cols: F D K Q L J M S T V
[-0.21 -0.47 -8.54 -2.12  0.82  1.48  2.37 -2.21  1.01 -2.65]  Fel
[ 3.16  0.22 -3.50  4.22 -1.22  1.44 -0.15  2.10 -3.25  5.61]  Dage
[ 3.16 -3.11 -3.50  4.22 -1.22  1.44 -0.15  2.10 -3.25  5.61]  Zap
down: [-8.54 -3.50] -> K
down: [3.16 3.16] -> F

cols: B W N X P U Y H E A
[ 1.25  0.87 -0.02  7.37  0.50  0.22 -2.49  1.34 -1.24  2.25]  Telu
[-0.41 -0.91 -0.39  2.93  1.51  0.21 -1.03  1.34 -1.24  2.25]  Dogor
[ 1.25  0.87 -0.02  7.37  0.50  0.22 -2.49 -0.16  0.76 -0.26]  Tesik
down: [ 1.25 -0.41] -> B
down: [-1.24  0.76] -> E
down: [-0.91  0.87] -> W
down: [7.37 2.93] -> X
down: [2.25 2.25] -> A

cols: G R Z C
[-0.54  1.28 -0.12  0.23]  kivum
[ 1.31  4.27 -0.10 -8.39]  Puzof
[ 1.01 -0.69 -0.71 -4.29]  tapo
[ 1.01 -0.69 -0.71 -3.02]  pila
down: [-0.10 -0.71] -> Z
down: [-0.10 -0.71 -0.71] -> Z
down: [-0.12 -0.10 -0.71] -> Z
down: [ 0.23 -8.39 -4.29] -> C
down: [-0.54  1.31] -> G

cols: Mikuv vamo basuz seta
[1.28 1.37 6.95 0.72] -> navu
[ 0.80 -0.23  4.28 -0.84] -> vip
[3.75 6.91 1.45 0.32] -> Veget
[ 1.72  5.24 -0.04  0.40] -> Lakaz
[ 2.36  2.44  3.25 -1.28] -> ravan
[ 1.98 -0.32  5.83  0.51] -> fazo
[ 3.54  0.62  4.70 -0.98] -> deve
[3.54 0.62 4.70 0.61] -> lafad
down: [ 5.24  2.44 -0.32] -> vamo
down: [ 0.72 -0.84  0.32  0.40 -1.28] -> seta
down: [1.28 0.80 3.75 1.72 2.36 1.98 3.54] -> Mikuv

cols: Zub zula sok rik
[ 3.07 -1.37 -2.84 -1.05] = zotad
[ 0.11  1.49  2.06 -2.37] = geg
[-3.45  2.48  3.47 -1.41] = Tizat
[-2.88  4.73  1.53  3.67] = saz
[-2.53 -4.68  6.23 -7.74] = tiz
[ 4.92  4.64 -6.94  6.96] = kiv
down: [1.49 2.48 4.73] -> zula
down: [-4.68  4.64] -> zula
down: [ 1.53  6.23 -6.94] -> sok
down: [ 0.11 -3.45 -2.88 -2.53  4.92] -> Zub

cols: Ripem kolig fetaf Bipus tabuk vuf
[-0.22 -1.06  2.78  0.13 -4.42  0.05] = gim
[ 0.03 -0.45  1.20 -0.11 -1.83  0.12] = tel
[ 1.09 -0.77 -0.04 -3.02  1.07  1.38] = rasod
[ 0.03 -0.45  2.38 -0.11 -1.83  0.12] = vuv
[-0.98 -1.32  4.17  1.75 -7.07 -0.63] = Sef
[ 1.83 -2.22  2.25 -5.66 -1.92  2.62] = vanuv
[-0.14 -1.12  2.81 -0.09 -4.41  0.15] = pizuz
[ 2.00 -1.63  0.49 -5.86  0.91  2.68] = sis
[ 1.31  1.09 -3.90 -2.35  7.01  0.90] = tedon
down: [ 2.81  0.49 -3.90] -> fetaf
down: [4.17 2.25 2.81] -> fetaf
down: [ 1.38  0.12 -0.63  2.62  0.15  2.68] -> vuf
down: [-0.45 -0.77 -0.45] -> kolig
down: [-0.98  1.83 -0.14] -> Ripem

cols: dilo Depi guma dober luz
[-0.63  8.91 -1.76 -1.88 -3.65] = Kubip
[-0.63  8.91 -4.77  6.51 -6.09] = tezu
[ 1.90  3.20  3.52 -0.56  0.46] = Kuga
down: [-0.63 -0.63] -> dilo
down: [-1.88  6.51] -> dober
down: [8.91 3.20] -> Depi
down: [-1.76 -4.77] -> guma
down: [-4.77  3.52] -> guma

cols: did gefu Gama Nizu Gel Tebo Ripig Gov firul
[-3.59 -0.45 -1.70  1.96  7.59 -6.66 -4.14 -3.13 -0.58] : Kamup
[-0.10  0.22 -0.31 -1.12  5.84 -6.83 -3.36 -6.24  2.53] : vubug
[-3.59 -0.45 -1.70  1.96  7.59 -6.66 -2.66 -5.95  2.83] : Gaboz
[-1.54  0.01 -1.19  0.22  8.28 -7.21 -3.02 -4.53  2.26] : boti
[-0.10  0.22 -0.31 -1.12  5.84 -6.83 -3.36 -3.59  0.65] : sor
down: [-1.70 -1.19] -> Gama
down: [ 0.22 -0.45  0.01  0.22] -> gefu

cols: tuvur Sokev ref Bet mif rutu buzug
[-0.19  0.82 -2.69  1.31  0.62 -1.75 -6.16] -> pime
[ 0.86  0.12 -4.32 -3.64  1.81 -1.74 -0.93] -> vorir
[-0.45 -3.56  0.82  4.12  0.87 -1.16  0.30] -> sorak
[-1.89 -1.95  1.14 -2.33  1.27 -6.65 -8.48] -> Gipu
[ 2.11 -7.01  2.53 -2.72 -0.38 -2.20  4.24] -> zofe
down: [ 0.12 -3.56 -1.95 -7.01] -> Sokev
down: [0.62 1.81 0.87] -> mif
down: [-0.93  0.30 -8.48  4.24] -> buzug
down: [1.14 2.53] -> ref

cols: keke rup nufo nor Lal leti
[-0.75  3.42 -0.76 -0.16  1.03 -9.18] -> Negi
[-0.75  3.42 -0.76 -0.16  1.15  5.63] -> loles
[2.30 0.86 4.41 3.89 1.15 5.63] -> rego
down: [1.15 1.15] -> Lal
down: [5.63 5.63] -> leti

cols: palu doz ler varuz dezu Toku
[-3.14  4.73 -4.78 -0.12 -1.99 -1.40]  vidib
[-5.46 -3.57 -2.41 -1.17  2.24 -0.68]  dad
[ 0.45  0.52  0.79  2.82 -1.68 -5.40]  Rumu
[2.37 1.70 1.70 6.64 1.76 2.36]  dar
[-5.46 -3.57 -2.41 -2.86 -0.74 -5.98]  belo
[-5.46 -3.57  4.62 -2.86 -0.74 -5.98]  Poz
[ 0.45  0.52  0.79  2.82 -1.32 -0.93]  karet
down: [-5.98 -5.98 -0.93] -> Toku
down: [ 6.64 -2.86 -2.86] -> varuz
down: [ 0.45  2.37 -5.46 -5.46  0.45] -> palu
down: [-3.57 -3.57] -> doz

cols: vir Bebod rasab Letet Faluz
[ 4.05  5.63  1.04 -5.09 -0.03] = Sen
[ 3.29  1.40 -2.24 -1.78  1.03] = donik
[ 1.55  3.70  0.04 -8.68 -2.82] = vami
[ 1.92  4.39  1.11 -5.46 -0.29] = vipe
[ 6.98  4.96  0.31 -3.49 -2.48] = sogo
[ 2.29  3.17 -0.47  1.02  3.76] = lezif
[ 1.62  1.85  2.95 -1.11  3.29] = kurur
[ 6.98  4.96 -0.12 -3.49 -2.48] = Tuvu
[ 5.61  4.57  2.75 -0.84  1.24] = ger
down: [-2.48  1.24] -> Faluz
down: [3.29 1.55 1.92 6.98 2.29 1.62 6.98 5.61] -> vir
down: [3.70 4.39] -> Bebod
down: [-0.03  1.03 -2.82] -> Faluz
down: [3.17 1.85 4.96] -> Bebod
down: [-2.82 -0.29] -> Faluz
down: [4.96 4.57] -> Bebod

cols: vos vame kole zaf
[-5.05  0.15  2.24  2.59]  sif
[-0.63 -0.50  3.33 -0.20]  Ninu
[ 4.88  0.16  8.04 -1.14]  lisu
[-0.19  0.07 -7.22  3.19]  pupot
[-3.70  0.04  5.26 -0.47]  mukes
down: [-0.20 -1.14] -> zaf
down: [0.16 0.07 0.04] -> vame

cols: nasiz Nanug suza mibi rusi giv Dori gur Lon
[ 2.23  4.43  0.00  2.91  3.47  0.11  1.80  3.05 -0.90] -> gufik
[ 4.21  2.96 -1.25  1.08  2.44 -0.55  2.69  3.87 -1.40] -> buda
[-2.96  3.63 -0.43  0.89  2.66  1.58 -1.94 -2.50 -5.01] -> fide
[-6.76 -3.64  4.50 -1.15 -6.45 -6.53  3.91 -0.55  2.15] -> nadak
[ 5.00  3.06 -2.16  0.74  2.37  0.01  2.12  3.93 -2.24] -> Rar
[ 1.86  1.36 -5.15 -4.94 -1.24 -1.23  0.05 -3.86 -0.68] -> Bomud
[ 2.87  4.85 -0.01  2.30  3.13 -0.96  2.28  3.09 -0.25] -> sovut
[ 3.74  2.92 -2.06  1.04  2.09 -1.16  2.40  3.69 -1.62] -> goriv
[-8.48 -3.64  5.16 -0.81 -6.32 -7.93  3.99 -0.27  1.32] -> Lisuf
[-4.61  2.48 -0.68  2.85  0.84 -4.23  3.16  2.34 -5.21] -> pid
[ 1.93  1.42 -5.25 -1.57 -3.17 -0.96  2.08 -4.01 -0.91] -> mefu
[-4.35  1.74 -0.82 -2.11  0.75  2.41 -0.66 -2.30 -4.50] -> sav
down: [ 2.09 -6.32] -> rusi
down: [ 4.43  2.96  3.63 -3.64  3.06  1.36  4.85  2.92 -3.64] -> Nanug

cols: belik Sizam pinud Favib sela zuk Susuv nepo suba zud
[-0.05  0.84 -0.85 -0.04 -0.08 -1.32 -3.70 -0.45  0.35  1.10] = tipid
[-0.05  0.84 -0.85 -0.04 -0.08 -1.32 -3.70 -0.46  0.43 -0.10] = gisal
[-0.27  0.84 -0.85 -0.04 -0.08 -1.32 -3.70 -0.46  0.43 -0.10] = Mepoz
q: [-0.05  0.84 -0.85 -0.04 -0.08 -1.32 -3.70 -0.46  0.43 -0.10] -> gisal
q: [-0.05  0.84 -0.85 -0.04 -0.08 -1.32 -3.70 -0.45  0.35  1.10] -> tipid
down: [-0.05 -0.27] -> belik

cols: Sidav gef baga Vep gat sugit vepaf fosev
[ 7.70  2.71  1.51 -1.22 -7.89 -7.52 -0.52  1.03] -> fuled
[ 1.21  1.99  0.61 -2.55 -6.80 -7.04  4.87  6.69] -> Lel
[-0.94  1.60  0.91 -3.07 -4.06 -4.35  4.87  6.69] -> Bar
[ 1.36  1.52  1.89 -0.85 -1.50 -2.32 -1.80 -0.54] -> liko
[ 6.39  1.69  3.08  0.52 -0.56 -1.93 -3.04 -2.96] -> zisud
[ 7.70  2.65  1.52 -0.90 -6.88 -7.45 -1.58 -0.07] -> Temiz
[ 1.21  1.99  0.61 -2.55 -6.80 -7.04  0.58  1.22] -> loze
[ 1.79  0.44 -0.38  0.22 -2.88 -1.93 -1.04 -0.01] -> por
[ 6.29  1.67 -0.60 -0.78 -7.82 -6.69  2.88  2.81] -> guke
[ 1.79  0.44 -0.38  0.22 -7.53 -7.29  0.13  1.19] -> dofo
[-1.00  1.94  3.51 -3.19 -0.56 -2.95  4.47  5.46] -> pulit
[ 6.17  2.71  3.51 -1.43 -3.18 -6.11 -2.70 -1.52] -> zepul
down: [-1.00  6.17] -> Sidav
down: [ 0.52 -0.90 -2.55  0.22 -0.78  0.22] -> Vep
down: [0.61 0.91 1.89 3.08 1.52 0.61] -> baga
down: [ 0.61  0.91  1.89  3.08  1.52  0.61 -0.38 -0.60 -0.38  3.51  3.51] -> baga
down: [ 0.61 -0.38 -0.60 -0.38] -> baga
down: [-1.93 -6.69] -> sugit
down: [-0.07  1.22 -0.01  2.81  1.19] -> fosev

cols: fimer Pokam gisip fom zumu Pifi zag
[-0.98 -0.23  0.49  0.29  0.08  0.75 -1.99] = bavo
[-2.80  4.99 -1.64  1.85  7.00 -0.09 -8.91] = moso
[ 2.28 -0.85  0.45 -2.50  0.29 -2.11 -0.51] = sar
[-0.86 -4.49  2.18  0.54 -5.22  1.50  2.01] = duve
[ 1.83  0.64 -0.87 -1.36  0.47 -1.33  3.14] = kibi
[ 2.06  0.54 -0.71 -1.06 -0.65 -0.55  4.21] = Satam
[ 1.02 -3.05  1.23 -0.45 -4.66  0.75  4.83] = goki
down: [ 1.85 -2.50  0.54 -1.36 -1.06] -> fom
down: [-2.80  2.28 -0.86  1.83  2.06  1.02] -> fimer
down: [ 0.29  1.85 -2.50  0.54 -1.36 -1.06] -> fom

cols: Sepo Mabu Fike gune dunog
[ 0.82 -3.07 -1.14  5.13 -0.19] -> rula
[-4.79 -0.70  4.16  4.04 -0.19] -> suzo
[ 0.82 -2.86 -0.52  0.73 -0.19] -> pazir
[ 6.86 -2.86 -0.52  0.73 -0.19] -> pavaz
q: [ 0.82 -2.86 -0.52  0.73 -0.19] -> pazir
down: [5.13 4.04] -> gune
down: [ 4.16 -0.52] -> Fike
down: [5.13 4.04 0.73] -> gune

cols: Vazu vune roru pip poda Sopuz
[-4.31  3.47  2.16 -0.66 -1.96 -3.88] = bovi
[-4.27 -1.32 -2.81 -3.25 -2.69  3.47] = guni
[ 8.65 -5.25 -2.72  1.99  4.10  5.46] = kati
[-4.73  1.27 -0.22 -1.91 -3.04  1.70] = veku
[ 8.65 -5.25 -2.72  1.99  4.10 -3.40] = Fovo
down: [ 3.47 -1.32 -5.25  1.27] -> vune
down: [ 1.99 -1.91  1.99] -> pip

cols: fige lezu mudet Leli kof fezis Gif
[ 0.12 -4.98 -1.37 -2.11  0.42 -0.23 -0.20]  leko
[ 0.02  7.28  0.41  1.27 -0.43 -0.21 -0.11]  veme
[ 0.15 -2.08  0.25 -0.53 -0.18 -0.41 -0.69]  teb
[ 0.12 -4.98 -1.37  0.92  0.25  0.13  0.43]  Migo
[ 0.15 -2.08  0.25 -0.53 -0.18 -0.36 -0.69]  nefo
[-0.21 -3.10  1.01  0.46  0.73 -0.08  0.62]  rif
down: [-2.11  1.27 -0.53  0.92] -> Leli
down: [-0.41  0.13 -0.36 -0.08] -> fezis
down: [-0.18  0.25 -0.18  0.73] -> kof

cols: vok mag Gep bovab gutuk gide foniv ser kodi
[-1.81  1.71 -5.67  3.26  1.90 -1.00  5.10 -8.12  4.28] : nov
[-1.81  9.01 -5.67  3.26  1.90 -1.00  3.45 -8.12  2.72] : Roka
[-1.44  1.71 -5.67  3.26  1.90 -1.00  3.45 -9.55  2.72] : sug
[-5.53  1.71 -5.67  3.26  1.90 -1.00  3.45  9.25  2.72] : Dubu
down: [-8.12 -9.55  9.25] -> ser
down: [2.72 2.72 2.72] -> kodi

cols: tefus Ful rusit vedu bimad nilot
[-0.14  7.56 -4.48 -6.23 -2.67  3.05] -> bir
[ 0.02 -1.64  1.66  9.32 -0.81  2.42] -> rili
[ 0.02 -7.21  1.66  9.32 -0.81  2.42] -> rin
[-0.10 -3.39 -1.80  2.18  2.30 -0.41] -> Zafif
[-0.10 -3.39 -1.80  2.18  2.30  5.17] -> Nem
down: [ 1.66  1.66 -1.80] -> rusit
down: [-2.67 -0.81 -0.81  2.30] -> bimad
down: [0.02 0.02] -> tefus

cols: Libo lirad borav kaga vukog detu tovef
[0.13 1.24 0.59 1.07 0.59 0.31 4.38] : kikad
[ 0.14  3.28  0.59  5.24 -1.72  0.73  2.28] : lagat
[-0.04  1.11  0.59 -8.76  0.35 -0.93  3.35] : regok
q: [-0.04  1.11  0.59 -8.76  0.35 -0.93  3.35] -> regok
down: [ 0.59 -1.72] -> vukog
down: [3.28 1.11] -> lirad
down: [2.28 3.35] -> tovef

cols: simud mul pomi Sofo
[-7.01  0.15 -0.36 -0.56] : Rava
[-7.01  0.15 -0.36  1.14] : runi
[ 2.20  0.34 -0.30  1.65] : Dib
down: [0.15 0.34] -> mul
down: [-7.01 -7.01] -> simud
down: [1.14 1.65] -> Sofo
down: [-0.56  1.14] -> Sofo

cols: vaman Rorev lizal Lugi Fogan ripes
[-5.71  7.32 -4.92  1.57  0.80 -5.34] : Somu
[-4.83 -3.44 -4.89  5.31  6.15  0.04] : fise
[ 1.64 -4.61 -6.90  4.28  9.31  5.20] : Danir
down: [ 7.32 -3.44] -> Rorev
down: [-3.44 -4.61] -> Rorev
down: [-4.89 -6.90] -> lizal

cols: lem doga Sitir dagu soso mige Vimag nimot Pum Suk
[ 1.58 -1.16 -1.06 -1.44  2.72 -1.76 -3.90 -3.64 -3.63 -4.54] : Farep
[ 1.58 -1.16 -1.06 -1.44  2.72 -1.76 -3.90 -2.71 -4.37  7.19] : bunop
[ 3.09 -5.32 -4.95 -0.91  1.52  6.67 -3.24  1.83 -1.34  7.88] : suleb
down: [-1.06 -1.06] -> Sitir
down: [-3.63 -4.37] -> Pum

